One turn sends every row of this set to another row. A few are shown first. Where does it send the rows asked after them?
q_760: [ 10  16  -6 -13   9   5   0   5   9 -12  -7  -7  -4  -1  -7   4  -1   2
   8   7 -15  -5  -5   2  11  -7   7  -6   5  -1   1  -2   4  -2  -4  12
  12  -7 -12   0  -8  -1   8   0 -11   1   1   6  11  -1  -7 -15   8   8
 -14 -10  -2 -13   1 -12   1]
q_739: [ -7  -2  -3 -12   4   3  -3  -6  -1  -5  -9  -5  -1   0 -10  -4  -7   2
  -1  -8  -7 -13  -1  19   3   2   6   3  -1   7   2  -7   2  -9   0   3
   0 -12  -1  -1 -11  21  -1   1  -8   2  -4  -3   8  -6  -5   0  -9  13
  -5  -9   2 -12   4  -7  -4]
q_993: [  9  16  -5 -11   8   3  -1   3   9 -10  -9 -10  -3   0  -7   5  -1   1
   9   6 -17  -3  -2   3  11  -7   7  -5   3  -1   0   1   3   0  -3  10
  13  -7 -10  -3  -8   1   9   0 -10   0  -2   7  12  -1  -6 -16  10   5
 -13 -11  -2 -13   1 -11   2]
q_849: [  7  25  -6  -9   8   5  -3  -5   7 -11  -5  -2  -1  -2  -2   5  -6  -5
   6   1 -11 -11  -2  -5  12  -7   0  -1   3  -6  -6   2   6  -2  -6   6
   8  -6  -2  -3  -9   0   9  -2 -12   3   0   8   8   3 -11 -15   5   8
  -6  -4   5 -10  -1 -11   2]
q_486: [  1  20 -12 -18  11   5   1  -2   5  -6  -3  -2  -5   4   2  -5  -3   2
  -5   1  -3  -7   0   4   2   1   4   5   0   7  13  -2  -2  -5  12   3
   4  -3  -5   1   8  18   0  -1 -11  -5  -1   4  13  -7  -8   0   0  -2
 -19 -18   3  -1  -3  -8  -4]
q_968: [-12   7   4  -6  19  14  12   1   1  -7  -1   2  -5  -6   5 -10   3   7
  -4   4   2  -2  -6  -5  12   1   4  -4  -4   1   9  -5   9  -1   4   2
  -7  -3  -6   3  -3   8  -4   7 -20   0  -2   2   0 -14  -2   5   0 -16
   0  -5  -1  -4 -10   7  -1]
q_287: [ 14   3   1  -4   3  -6  -7   3   0 -10 -14  -9  13  -3  -2   7  -5   4
   4  -3   1  -3   7   6  15  -7  -6 -10   7   9  -5  -1   1   0   2  -2
   9 -13  -9   6   2  -2   4  -2  -8  -7   8  -3  -4   2  -2   2   0   3
  13   5  -2  -9   6  -1 -11]
q_290: [ -3   8  -8  -9   6  -3  -3  -9   1  -1   0   0   1  -5  -6  -7  -8  -6
  -2  20   2  -7   6   8  12  -1   2  -2   3  12   5  -3   1   7   7  -2
   5  -2   0   0  -4  18  11   8 -13   1  -3  11  -2 -14   1  -7  -2  10
   3 -10   6  -9 -11  -8  -7]
q_662: [ -9  14   0  -7  13   7   0  -4   1  -7  -5   0 -11   0   5  -2   7   0
  -5   1   0   3   2   0   7  -1   3  -4  -4   9   9   3   6  -1   2  -3
  -9   0  -4   9  -3   4  -4   6 -16   2   0   2   2 -13  -1  -1  -4 -25
  -6 -10  -7  -9 -13   9 -10]
q_936: [  9  14  -5 -10   8   4   2   6   9 -11  -8  -7  -1   0  -4   2  -2   2
  10   8 -15  -3  -5   1  11  -7   7  -7   4  -3  -1  -1   4  -1  -2  11
  13  -8 -11  -5  -9   0  10   0 -11   1  -1   8  11  -1  -7 -14   9   8
 -12 -11   0 -12   1 -12   2]
q_119: [ -6   0  -2  -9   4   2  -5  -6   0  -2  -6  -4  -1   0  -5  -3  -6   4
  -6  -3  -3 -13  -1  19   4   3  11   0  -3   8  -5  -6   1  -6   2   1
   8 -15   4  -5  -8  19   2  -2  -4   3   0  -3   9 -11  -8  -3  -7  14
  -5  -9   2  -8   7  -6  -2]
q_296: [ 13   0   3  -2  12  -2  -5   5   0  -4 -18  -5   8  -6  -5   3  -1  10
  -8   2   2  -5   1   5  12  -7 -10 -13   1   8  -3  -2   8   3  -3  -1
  15  -1  -4   5   6   5  -2   4 -14  -9  11 -10   5  -7   1  -4   5  -8
  12   6 -13  -3   6   2  -7]
q_554: [ -9  14   1 -12  12   3  -2   2   0   3   5 -11  -9   1   5  -2  -2   4
   5   5  -8   3  -3  -2  10   5   4  -5  -4   5  -2  -4   6  -4   0  -3
   0 -16   0  -5   0   5  -2   4  -6   4  -6  11   3 -19 -11   0  -3 -11
  -2  -3   8 -12  -3   9   7]
q_912: [ 11  -5   2  -2  10  -2  -3   5  -1  -6 -24  -4   9  -4  -5  -3  -3   6
   0  -3  -2  -4   1   3   9  -9 -18 -17   4   4   0  -3   7   1  -6   0
   6  -1  -6   2   2   8  -1   5 -18  -9   5  -6   3  -1   2   1   3  -9
  10   3 -10  -6   4   2  -9]
q_337: [ -8  11   3 -15  16   5   6   7   4   0   7  -9  -5   0   4  -2   2   4
   3   5  -6   0  -4   0  13   6   1   2  -3   5   5  -7  11 -12   3   4
  -7 -11  -8  -1  -4   6  -4   6 -10   2  -5   5  -1 -17 -10  -1  -4  -6
   0  -4   7 -13 -12   4   4]
q_563: [ -3  16   0 -14  12  -1  -4   3   3   0   2  -9 -11   7   7   1   4  -2
   1   5  -6   2   0   3   9   4  -2  -1  -4  11   2  -2   7 -10   1   1
  -8 -10  -3   0  -3   4  -2   6  -7   7  -2   8   1 -19 -10  -5  -6 -14
  -7  -7   3 -17 -11   6  -2]
q_681: [  6  25  -6 -10   9   7  -1  -4   7 -11  -3  -3   1  -3  -4   7  -6  -3
   5   1 -12 -11  -1  -4  14  -6   0   3   3  -6  -4   1   7  -4  -5   7
   8  -5  -3  -1  -9   1   8  -2 -12   1  -1   5   8   3 -11 -15   7   8
  -5  -2   4 -10  -3 -12   3]
q_347: [ -2 -11   7  -2  16  11   5   1   1  -8 -18   1   5  -7  -1 -10   0   3
  -4   2   1  -3  -4  -7   3  -7  -4  -9  -5  -1   7  -7  10   0  -1   2
  -4  -2  -7   3   0   6   0   6 -20  -9   4  -1   2  -9   5   8   0 -15
   6   3  -9  -2   1   2  -6]
q_885: [ -4  19 -11 -18   9   7   4   0   5  -5  -1  -2  -2   1   4  -8  -4   5
  -1   1   0  -5  -1   1   4   0   8   2   2   4  10  -1  -2  -5  14   3
   6  -8  -7  -3   6  15  -1  -2 -11  -7  -2   4  13  -4  -8   5   0   2
 -14 -18   6   3  -3  -9  -2]
q_140: [  1  -1   1  -8   6   4  -3  -3  -3  -6 -18  -4   2  -5   0   1   0   6
  -8  -6   1   4   0   1   5  -7  -1 -16   3   9   1   8   3  -2  -2  -2
  -1  -4 -12  10   3  -4  -3   4 -12  -9   4 -10  -1  -3   7  -2  -9 -14
   9  -3 -17  -1  -5   1 -13]
q_750: [ -3   9 -12 -14   4   0  -5 -11  -4  -3   1  -1  -3  -8 -10  -9 -10  -6
   1  17  -2  -9   3   4   9  -2   2  -6   6   9   8  -7   0   9   1  -3
   2  -4  -2   6  -4  16   8   9 -13   2  -3  12  -2 -12   1  -2  -5   9
   1  -8   8 -10  -7  -7  -7]
q_804: [ -1  -1   3  -7  10   6  -6  -2   2  -8 -15  -1   1  -5   1   2   6   0
  -6   0   4   5   2  -3   1 -11   1  -8  -3   8   6   3   6  -1   0  -4
  -5  -2 -12  11   0  -4  -2   4 -14  -6   9  -7   3  -7   5   4  -6 -18
   5  -2 -17  -3  -3   1 -16]
q_852: [ 17  -1   2  -1   6  -7  -5   0  -1 -11 -21 -11  11  -1  -7   3  -8   1
   5  -5  -6  -8   7   7  13  -5 -15  -9   4   7   0  -4   3   1  -1   1
   5  -8  -5   5   2   7   4   1 -13  -7   4   2  -4   2  -1   2   3  -3
   8   7  -1 -13   8  -1  -9]
q_980: [ -6  11 -10 -14   5  -2  -4 -11  -1  -1   3  -5   0 -10 -13  -2  -8  -4
   1  17  -2  -5   8   6  12  -2   6   2   4  11   8   0   1   8   5  -5
   4  -3  -3   6  -5  16   6   9 -12  -2  -6   8  -1 -10   3  -4  -2   9
   5  -8   4  -9 -11  -7  -7]
q_907: [  9   0   0  -6   6  -2  -8   5  -1  -6 -17  -4   9  -6  -2   2  -1   8
  -1  -2   3   0   2   2  11 -11  -9 -18   8   7  -3   1   5   1  -5  -4
  10  -4 -10   6   3  -2  -3   3 -14  -9  10 -11   2   0   2   1  -1  -7
  13   2 -12  -4   3   1 -13]
q_459: [  4 -10   4  -3  12   8   7  -2  -4  -8 -23  -2   5  -5  -3 -10  -5   7
  -7  -4  -4  -5  -7  -1   6  -3 -10 -17  -1   2   3  -3   7  -1  -4   4
  -2  -2  -7   4   4   8  -1   7 -18  -9   0  -4  -2  -6   6   0  -2 -15
   7   1 -11  -2   1   1  -4]
q_207: [  7  24  -6  -8   8   5  -2  -4   9 -11  -6  -2   1   0  -2   6  -4  -5
   5   2 -11 -10   0  -2  13  -6  -2   2   2  -5  -5   3   7  -4  -5   7
   7  -4  -2  -3  -9   2   9  -2 -12   2  -1   7   8   3 -11 -17   6   6
  -6  -4   3 -11  -5 -12   1]
q_477: [ -3  19 -12 -16   7   5  -1  -4   3  -4  -6  -4  -4   3   3  -8  -5   2
   1   0  -4  -3   1   1   1   0   5   1   0   4  10   1  -4  -2  12   0
   7  -7  -3  -4   8  18   1  -2 -10  -7  -5   8  15  -4  -7   3   1  -3
 -17 -19   6   0   0  -6  -2]
q_153: [  0  -2   7   2  14   6  -4  -3   2  -2 -16  -2   3  -7   2  -1   2   5
 -12   7   4   2   0  -4   3  -6   5  -9 -10   5  -2   1   6   6   2  -5
   8  -4   0   2   6   2   3   2 -11  -7   8  -2   7 -16   4   1   2 -18
   6   3 -15   1   6   5  -5]
q_499: [ 21   3   3  -1  10  -5  -4   3   1 -10 -14  -8  11  -3  -6   7  -6   6
  -4   1   0 -11   5   9  16  -3  -8  -6   2   9  -3  -7   4   1   1   2
  12  -8  -4   9   5   4   4   1  -9  -5  11  -4  -3  -5  -3  -2   4   1
  10   9  -3 -10   9  -2  -7]
q_906: [ -8   2  -3 -12   0  -1  -8  -7   1  -4  -7  -6  -2   1  -5   1  -4   0
  -2  -7  -4  -7   3  20   2   0  10   2   0  11  -2   0  -1  -8   3  -1
   3 -14  -1  -2 -11  16   0  -1  -5   3  -2  -5   9  -6  -5  -3 -11  13
  -4 -13  -1 -10   1  -7  -8]
q_179: [-14  12   3  -1  13   9   1  -4   0  -1  -3  -2  -7  -5   9  -6   3   6
  -4   5   2   5  -1  -5   9   1   9  -9  -6   4   0   3   4   6   4  -7
   3  -7   3  -1   1   5   0   3 -13   0  -3   7   4 -16  -2   2   2 -22
  -1  -7  -3  -2  -5  12   0]
q_799: [  5  -1   5   0  12   5   0  -2  -2  -2 -18  -3   3  -5   1  -1  -2  11
 -17   3   3  -2  -3   2   8  -1   2 -15  -5   8  -5   3   4   3   0  -1
  11  -5  -1   4  10   3   2   3  -9  -8   7  -7   2 -13   4  -7   0 -14
   9   1 -16   2   3   3  -3]

q_153 -> q_804
q_207 -> q_681
q_287 -> q_852
Now find these:
q_760 -> q_936
q_885 -> q_477
q_799 -> q_140
q_739 -> q_119
q_912 -> q_296
q_290 -> q_980
q_563 -> q_337
q_662 -> q_968

